In the data rows, 500 means zero.
Each row has a hidden score. How much does it go up from the first row of each pair to the second? 15 means little or no change, 30 a big rise and 0 a big fall. The score is a weighted sum of the row's numbers plus the product of two more (or one squared), each taken from its middle value.
[408. 561. 430. 500. 511. 495. 448. 411. 492. 493.]
[557. 412. 460. 460. 399. 467. 398. 660. 474. 550.] >> 15
[499. 357. 466. 594. 357. 482. 385. 476. 418. 492.]
[520. 577. 611. 579. 612. 536. 611. 544. 563. 516.] >> 18
[578. 620. 565. 573. 571. 571. 559. 719. 605. 654.]
[417. 556. 531. 459. 499. 482. 489. 529. 550. 476.] >> 13
[392. 531. 427. 423. 517. 528. 471. 452. 540. 484.]
[545. 603. 578. 577. 570. 581. 530. 483. 531. 511.] >> 14
[311. 415. 364. 365. 352. 440. 405. 379. 499. 394.]
[466. 371. 546. 539. 416. 464. 400. 595. 402. 586.] >> 21
[480. 526. 498. 555. 616. 490. 565. 429. 498. 526.]
[480. 624. 558. 482. 503. 537. 614. 465. 605. 503.] >> 10
[550. 605. 541. 555. 686. 580. 496. 597. 544. 525.]
[559. 377. 438. 545. 480. 457. 373. 507. 428. 526.] >> 13
[570. 643. 676. 539. 653. 563. 672. 490. 535. 573.]
[432. 412. 486. 485. 413. 496. 466. 425. 420. 482.] >> 10
[538. 457. 447. 487. 470. 465. 470. 459. 477. 454.]
[550. 435. 522. 615. 402. 552. 466. 396. 536. 508.] >> 12
[377. 423. 359. 431. 385. 506. 342. 406. 467. 513.]
[526. 679. 583. 539. 627. 564. 601. 594. 593. 473.] >> 16
[272. 352. 287. 218. 384. 417. 475. 324. 442. 341.]
[600. 557. 506. 558. 583. 571. 565. 632. 519. 582.] >> 11
[390. 522. 421. 475. 504. 455. 428. 410. 436. 486.]
[517. 385. 426. 414. 464. 512. 418. 525. 395. 440.] >> 19
[417. 410. 385. 448. 415. 514. 520. 431. 408. 459.]
[630. 539. 611. 567. 476. 513. 501. 614. 500. 608.] >> 12
[486. 408. 323. 425. 404. 508. 410. 532. 509. 508.]
[570. 566. 643. 591. 660. 552. 665. 459. 554. 618.] >> 16
[580. 718. 666. 600. 660. 554. 742. 636. 644. 519.]
[420. 464. 448. 534. 478. 492. 418. 630. 389. 527.] >> 11
[522. 562. 539. 421. 467. 496. 473. 478. 607. 541.]
[442. 510. 518. 445. 420. 517. 430. 526. 523. 468.] >> 14
[646. 525. 538. 529. 630. 477. 572. 447. 475. 544.]
[497. 493. 456. 560. 459. 540. 471. 437. 487. 464.] >> 9
[442. 329. 462. 366. 375. 447. 446. 452. 396. 511.]
[573. 472. 495. 549. 509. 476. 342. 489. 494. 492.] >> 3
[517. 533. 513. 442. 535. 471. 549. 643. 525. 442.]
[454. 345. 385. 481. 432. 467. 353. 353. 368. 403.] >> 16
[528. 611. 656. 491. 585. 553. 587. 647. 579. 531.]
[479. 408. 527. 480. 392. 499. 390. 373. 468. 494.] >> 16
[538. 566. 501. 608. 494. 515. 427. 490. 523. 510.]
[405. 547. 566. 401. 489. 492. 524. 383. 530. 425.] >> 15
[435. 555. 512. 453. 471. 483. 472. 448. 493. 439.]
[428. 596. 536. 441. 553. 583. 646. 448. 622. 518.] >> 19
[546. 482. 515. 610. 522. 575. 469. 620. 469. 530.]
[680. 529. 539. 495. 559. 563. 521. 571. 506. 503.] >> 20
[449. 387. 417. 444. 419. 420. 454. 364. 412. 436.]
[549. 374. 510. 565. 442. 515. 420. 388. 418. 491.] >> 16
[562. 587. 695. 556. 556. 525. 671. 564. 587. 577.]
[536. 447. 448. 468. 499. 439. 518. 355. 491. 452.] >> 18
[460. 458. 398. 438. 433. 489. 319. 367. 492. 457.]
[504. 649. 656. 561. 673. 560. 568. 540. 586. 473.] >> 14
[429. 450. 483. 547. 521. 449. 563. 522. 456. 522.]
[655. 442. 589. 603. 625. 492. 570. 545. 485. 585.] >> 19
[401. 496. 560. 468. 437. 443. 476. 463. 492. 463.]
[568. 451. 544. 596. 544. 629. 401. 486. 459. 548.] >> 24
[490. 425. 455. 487. 419. 468. 488. 332. 495. 495.]
[518. 442. 525. 535. 401. 501. 402. 400. 498. 500.] >> 13
[537. 617. 488. 444. 620. 582. 591. 602. 582. 508.]
[509. 369. 389. 482. 475. 547. 353. 415. 393. 511.] >> 17
[599. 587. 449. 526. 683. 575. 571. 479. 512. 469.]
[399. 389. 346. 556. 474. 459. 342. 431. 286. 486.] >> 9
[388. 583. 646. 424. 504. 505. 621. 563. 601. 527.]
[502. 622. 523. 434. 489. 555. 523. 575. 454. 556.] >> 19
[445. 366. 373. 400. 339. 440. 384. 497. 411. 425.]
[509. 527. 661. 488. 411. 516. 521. 596. 529. 578.] >> 14
[371. 581. 556. 514. 579. 489. 648. 497. 495. 454.]
[440. 623. 599. 567. 487. 550. 620. 483. 594. 489.] >> 11
[539. 505. 481. 498. 525. 455. 604. 600. 526. 499.]
[468. 463. 497. 518. 428. 533. 471. 436. 468. 466.] >> 14
[615. 579. 612. 603. 653. 522. 521. 496. 497. 543.]
[482. 376. 395. 515. 370. 484. 357. 571. 401. 460.] >> 12
[538. 411. 441. 472. 464. 490. 449. 552. 475. 505.]
[569. 492. 557. 558. 487. 543. 471. 586. 464. 523.] >> 11
[591. 488. 402. 565. 607. 495. 563. 607. 493. 523.]
[511. 498. 461. 407. 482. 491. 575. 365. 553. 489.] >> 15
[361. 527. 366. 428. 524. 518. 411. 441. 472. 424.]
[543. 505. 581. 450. 519. 468. 542. 633. 531. 524.] >> 14
[493. 407. 407. 404. 376. 442. 347. 506. 491. 483.]
[509. 575. 666. 600. 501. 519. 539. 464. 621. 604.] >> 8
[387. 394. 373. 357. 373. 431. 431. 345. 414. 452.]
[682. 703. 719. 682. 732. 615. 650. 607. 666. 578.] >> 15
[450. 491. 416. 516. 534. 497. 402. 466. 467. 426.]
[342. 305. 289. 390. 322. 391. 322. 350. 372. 399.] >> 14
[464. 432. 459. 437. 438. 429. 396. 412. 450. 528.]
[415. 611. 635. 500. 641. 486. 685. 498. 518. 452.] >> 16
[565. 614. 564. 461. 498. 529. 524. 493. 560. 479.]
[540. 489. 484. 557. 540. 602. 437. 414. 502. 476.] >> 17
[481. 499. 479. 509. 491. 548. 530. 398. 537. 486.]
[559. 479. 392. 469. 541. 522. 525. 598. 475. 483.] >> 17
[540. 348. 467. 578. 411. 470. 526. 446. 451. 421.]
[500. 525. 532. 388. 451. 490. 662. 561. 564. 543.] >> 20
[581. 561. 475. 558. 568. 545. 551. 566. 547. 507.]
[594. 412. 603. 480. 350. 430. 450. 552. 452. 480.] >> 17
[517. 549. 568. 550. 635. 544. 574. 469. 563. 517.]
[443. 523. 464. 396. 499. 460. 455. 377. 465. 451.] >> 16
[298. 496. 449. 333. 320. 471. 418. 327. 441. 392.]
[376. 509. 453. 375. 392. 447. 530. 432. 427. 441.] >> 17
[485. 608. 565. 515. 590. 543. 529. 457. 503. 557.]
[579. 484. 555. 640. 630. 547. 439. 522. 488. 500.] >> 10
[449. 321. 307. 359. 368. 487. 293. 507. 428. 540.]
[463. 458. 411. 531. 507. 500. 538. 358. 448. 450.] >> 5
[388. 423. 386. 427. 462. 502. 458. 311. 457. 414.]
[462. 441. 501. 402. 438. 424. 568. 391. 426. 452.] >> 13
[410. 468. 480. 589. 592. 535. 477. 548. 443. 461.]
[621. 511. 415. 578. 648. 547. 404. 453. 423. 516.] >> 23
[509. 585. 612. 575. 527. 548. 598. 575. 589. 575.]
[386. 554. 504. 474. 507. 522. 640. 431. 536. 448.] >> 19
[437. 401. 397. 460. 351. 502. 336. 352. 429. 424.]
[439. 352. 438. 536. 386. 483. 435. 353. 439. 468.] >> 14
[471. 386. 495. 548. 430. 505. 504. 567. 536. 577.]
[504. 496. 423. 490. 486. 484. 430. 396. 471. 435.] >> 15
[437. 482. 626. 504. 527. 531. 563. 520. 538. 637.]
[510. 608. 466. 554. 655. 578. 657. 437. 540. 496.] >> 25
[650. 511. 511. 587. 513. 513. 545. 412. 547. 501.]
[449. 594. 516. 370. 586. 471. 622. 558. 575. 474.] >> 17
[489. 434. 353. 477. 524. 497. 385. 363. 372. 419.]
[545. 412. 498. 386. 432. 441. 501. 571. 509. 514.] >> 20
[615. 499. 463. 535. 511. 575. 573. 619. 617. 472.]
[532. 601. 432. 445. 548. 513. 555. 596. 529. 438.] >> 17
[643. 417. 365. 536. 484. 466. 364. 359. 399. 408.]
[421. 581. 477. 493. 487. 524. 541. 624. 539. 543.] >> 12
[395. 382. 462. 434. 388. 446. 345. 374. 365. 460.]
[512. 604. 531. 622. 655. 557. 489. 574. 528. 574.] >> 19
[359. 292. 399. 423. 335. 460. 344. 380. 361. 458.]
[454. 415. 441. 549. 484. 512. 296. 455. 408. 552.] >> 11
[315. 364. 517. 422. 317. 397. 354. 335. 342. 402.]
[553. 455. 552. 522. 436. 425. 448. 412. 440. 436.] >> 14
[497. 474. 449. 419. 411. 469. 508. 598. 548. 546.]
[502. 531. 461. 383. 518. 448. 490. 540. 503. 447.] >> 16
[663. 716. 540. 574. 769. 600. 720. 631. 723. 530.]
[492. 506. 476. 542. 480. 433. 619. 604. 503. 491.] >> 4
[531. 553. 642. 543. 604. 493. 541. 631. 615. 557.]
[614. 477. 412. 541. 449. 520. 448. 601. 533. 564.] >> 14
[388. 388. 418. 405. 406. 433. 411. 427. 430. 475.]
[347. 426. 374. 363. 448. 468. 515. 343. 418. 373.] >> 16
[344. 443. 428. 461. 482. 513. 542. 404. 444. 475.]
[552. 579. 494. 514. 514. 539. 438. 652. 587. 630.] >> 14
[566. 538. 710. 556. 514. 499. 633. 542. 593. 510.]
[367. 306. 346. 406. 363. 439. 323. 357. 401. 458.] >> 22
[680. 644. 553. 671. 683. 585. 593. 649. 504. 564.]
[558. 349. 420. 458. 383. 471. 387. 293. 447. 452.] >> 11
[524. 512. 613. 523. 378. 526. 574. 669. 598. 619.]
[462. 558. 509. 457. 603. 461. 562. 515. 476. 454.] >> 19
[436. 530. 495. 367. 422. 447. 609. 483. 418. 449.]
[622. 651. 605. 634. 583. 542. 606. 666. 661. 540.] >> 11
[394. 573. 632. 436. 585. 505. 513. 446. 473. 473.]
[455. 399. 326. 442. 453. 450. 406. 389. 403. 459.] >> 16
[501. 489. 566. 588. 525. 428. 431. 426. 424. 526.]
[441. 503. 586. 485. 565. 440. 538. 461. 492. 501.] >> 15
[679. 460. 544. 619. 459. 469. 589. 580. 578. 486.]
[470. 357. 538. 473. 432. 498. 389. 372. 458. 495.] >> 29
